In the data rows, 128 means zero.
One hidden rule gives every row of this table a label. Here are some rows, each with its label.
[93, 113, 133, 83, 109, 173, 241, 37] 3
[104, 139, 128, 104, 139, 125, 88, 154] 1
[100, 118, 173, 222, 109, 202, 164, 140] 3
[180, 134, 105, 124, 126, 132, 141, 110] 2
[104, 98, 90, 142, 216, 152, 117, 98] 3
[158, 126, 126, 111, 158, 119, 131, 107] 2
[187, 131, 84, 95, 126, 151, 134, 110] 0
[177, 142, 93, 91, 127, 138, 133, 113] 0
[143, 128, 120, 119, 149, 151, 60, 127] 2
[136, 133, 103, 112, 113, 129, 118, 130] 1
[128, 113, 110, 104, 134, 158, 40, 113] 1
[57, 138, 91, 106, 89, 29, 159, 144] 2
[187, 141, 103, 95, 130, 141, 123, 106] 1
[145, 167, 139, 116, 104, 112, 114, 157] 1
[125, 132, 67, 131, 59, 152, 179, 124] 3
[50, 159, 31, 255, 79, 190, 205, 78] 3
[139, 129, 130, 127, 146, 150, 66, 138] 2
[86, 131, 128, 152, 116, 85, 124, 167] 2
[162, 102, 108, 122, 131, 152, 163, 107] 2
[135, 99, 107, 111, 153, 151, 48, 116] 2
[40, 103, 188, 210, 40, 137, 132, 192] 3
[148, 156, 121, 100, 123, 105, 140, 123] 1
[108, 129, 123, 160, 124, 86, 123, 155] 3
[153, 163, 143, 108, 116, 128, 97, 138] 1
[60, 182, 169, 217, 119, 123, 77, 215] 3
[24, 161, 145, 255, 127, 158, 105, 174] 3
[138, 146, 101, 108, 136, 136, 140, 131] 0
[136, 80, 119, 119, 148, 123, 91, 117] 0
[168, 148, 114, 97, 138, 134, 118, 110] 1
[146, 147, 114, 105, 122, 124, 127, 120] 1
[167, 154, 116, 110, 130, 128, 137, 121] 0
[146, 106, 110, 120, 161, 149, 59, 121] 2
[151, 106, 128, 124, 149, 115, 134, 110] 2
[179, 126, 110, 103, 116, 135, 141, 100] 1
[166, 158, 104, 136, 108, 144, 127, 119] 0
[116, 115, 76, 133, 104, 158, 173, 153] 3
[140, 123, 193, 148, 159, 99, 144, 134] 3
[158, 157, 138, 100, 133, 126, 104, 124] 1
[53, 141, 89, 210, 49, 136, 227, 148] 3
[125, 135, 141, 117, 140, 119, 84, 142] 0
[0, 175, 255, 255, 66, 75, 137, 180] 3
[35, 75, 165, 255, 206, 115, 195, 106] 3
[69, 115, 203, 90, 156, 0, 130, 185] 3
[130, 143, 101, 142, 142, 136, 102, 137] 2
[115, 91, 150, 123, 173, 94, 94, 134] 3
[57, 73, 255, 94, 205, 0, 168, 177] 3
[149, 105, 143, 127, 161, 85, 167, 111] 3
[122, 131, 119, 124, 141, 159, 35, 142] 0
[99, 151, 115, 193, 104, 145, 116, 203] 3
[129, 130, 105, 198, 101, 141, 197, 134] 3
[142, 133, 97, 132, 79, 145, 148, 136] 2
[174, 145, 117, 108, 135, 147, 121, 128] 1
[72, 122, 159, 100, 158, 97, 37, 163] 3
[162, 123, 120, 90, 132, 108, 170, 99] 0
[148, 169, 139, 137, 144, 132, 132, 143] 3
[141, 124, 139, 91, 138, 100, 120, 105] 1
[168, 155, 120, 104, 146, 133, 104, 112] 0
[176, 128, 111, 108, 146, 133, 128, 97] 0
[122, 105, 149, 143, 185, 170, 46, 152] 3
[128, 165, 155, 135, 119, 126, 101, 152] 0
[107, 177, 127, 195, 88, 126, 158, 190] 3
[139, 149, 114, 94, 112, 110, 131, 118] 1
[171, 136, 142, 107, 155, 103, 152, 110] 2
[120, 95, 176, 78, 140, 65, 139, 112] 0
[142, 149, 132, 107, 127, 103, 124, 132] 1
[173, 92, 98, 104, 122, 155, 191, 88] 3
[135, 126, 178, 143, 188, 143, 87, 131] 3
[150, 128, 118, 110, 139, 132, 101, 112] 1
[0, 148, 191, 172, 70, 72, 195, 79] 3
[116, 132, 108, 202, 124, 162, 149, 137] 3
[182, 117, 108, 87, 135, 114, 174, 88] 2
[154, 161, 114, 108, 115, 123, 133, 133] 1
[161, 82, 90, 86, 106, 167, 224, 70] 3
[160, 139, 103, 108, 132, 136, 125, 113] 0
[83, 150, 55, 209, 70, 185, 187, 153] 3
[150, 122, 113, 89, 140, 167, 179, 72] 2
[119, 142, 126, 102, 118, 118, 103, 139] 1
[83, 92, 198, 88, 128, 68, 83, 166] 2
[145, 155, 156, 151, 151, 143, 92, 142] 3
[177, 120, 109, 101, 113, 128, 162, 102] 0
[101, 118, 173, 99, 123, 111, 65, 152] 0
[132, 156, 158, 120, 107, 93, 120, 152] 1
[121, 133, 132, 92, 126, 113, 101, 120] 1
[126, 153, 159, 135, 116, 108, 118, 154] 0
[154, 108, 93, 120, 80, 169, 185, 123] 3
[142, 140, 126, 100, 123, 112, 128, 119] 1
[65, 68, 214, 83, 216, 108, 206, 44] 3
[166, 144, 129, 98, 138, 117, 134, 117] 1
[137, 129, 113, 117, 141, 173, 34, 140] 0
[159, 105, 48, 123, 72, 183, 193, 97] 3
[122, 59, 101, 177, 163, 202, 127, 157] 3
[124, 122, 122, 105, 136, 135, 74, 126] 1
[157, 155, 137, 100, 138, 115, 128, 123] 1
[126, 135, 38, 145, 32, 184, 203, 123] 3
Which label does each new row get?
[67, 71, 255, 117, 203, 57, 148, 160]: 3
[169, 100, 101, 108, 106, 158, 173, 104]: 2
[148, 110, 118, 115, 146, 127, 118, 109]: 0
[122, 139, 123, 101, 135, 152, 42, 137]: 0
[8, 122, 165, 152, 0, 83, 118, 140]: 2
[186, 130, 92, 95, 122, 146, 129, 105]: 0
[152, 122, 103, 105, 139, 144, 101, 110]: 1
[159, 152, 112, 100, 136, 145, 90, 115]: 1
[175, 145, 122, 113, 147, 143, 102, 114]: 0
[101, 139, 82, 152, 97, 141, 144, 164]: 3
[170, 140, 104, 113, 128, 127, 152, 117]: 2
[133, 124, 137, 130, 149, 151, 82, 148]: 2
[121, 129, 105, 104, 121, 131, 84, 123]: 1
[173, 131, 110, 103, 154, 151, 125, 110]: 2
[173, 137, 99, 114, 87, 141, 133, 116]: 0
[124, 76, 147, 129, 164, 90, 120, 119]: 3
[151, 96, 60, 122, 55, 189, 208, 105]: 3
[147, 151, 117, 102, 125, 111, 122, 116]: 1
[18, 129, 0, 255, 95, 187, 228, 128]: 3
[168, 129, 108, 96, 140, 152, 133, 126]: 0
[139, 163, 151, 114, 114, 98, 119, 146]: 1
[148, 171, 154, 106, 109, 116, 109, 147]: 1
[156, 157, 131, 101, 132, 122, 112, 121]: 1
[174, 159, 120, 104, 128, 142, 105, 121]: 1
[83, 88, 184, 82, 128, 55, 90, 145]: 2
[89, 58, 167, 126, 197, 64, 80, 130]: 3
[142, 135, 131, 118, 135, 133, 88, 127]: 0
[90, 113, 138, 78, 136, 88, 93, 127]: 1
[97, 95, 196, 83, 137, 52, 120, 153]: 2
[156, 154, 158, 132, 117, 113, 136, 142]: 0
[50, 136, 201, 255, 145, 201, 124, 148]: 3
[183, 123, 123, 100, 119, 127, 130, 102]: 1
[190, 96, 94, 97, 109, 139, 170, 82]: 2
[142, 119, 110, 120, 162, 166, 37, 132]: 2
[59, 107, 223, 121, 74, 52, 111, 167]: 1
[141, 131, 100, 105, 144, 168, 34, 121]: 0
[133, 105, 114, 142, 172, 149, 140, 143]: 3
[118, 154, 150, 141, 136, 139, 92, 159]: 2
[81, 140, 154, 204, 112, 145, 142, 151]: 3
[161, 143, 86, 151, 89, 158, 137, 118]: 3
[33, 102, 206, 149, 147, 31, 93, 111]: 3
[153, 111, 138, 110, 150, 103, 143, 109]: 2
[174, 141, 132, 92, 139, 116, 146, 108]: 1
[156, 148, 109, 103, 135, 146, 88, 113]: 1
[55, 111, 207, 101, 86, 33, 117, 172]: 1
[104, 130, 117, 153, 126, 138, 165, 127]: 3
[180, 109, 87, 105, 112, 150, 193, 94]: 3
[114, 156, 151, 121, 113, 116, 96, 159]: 1
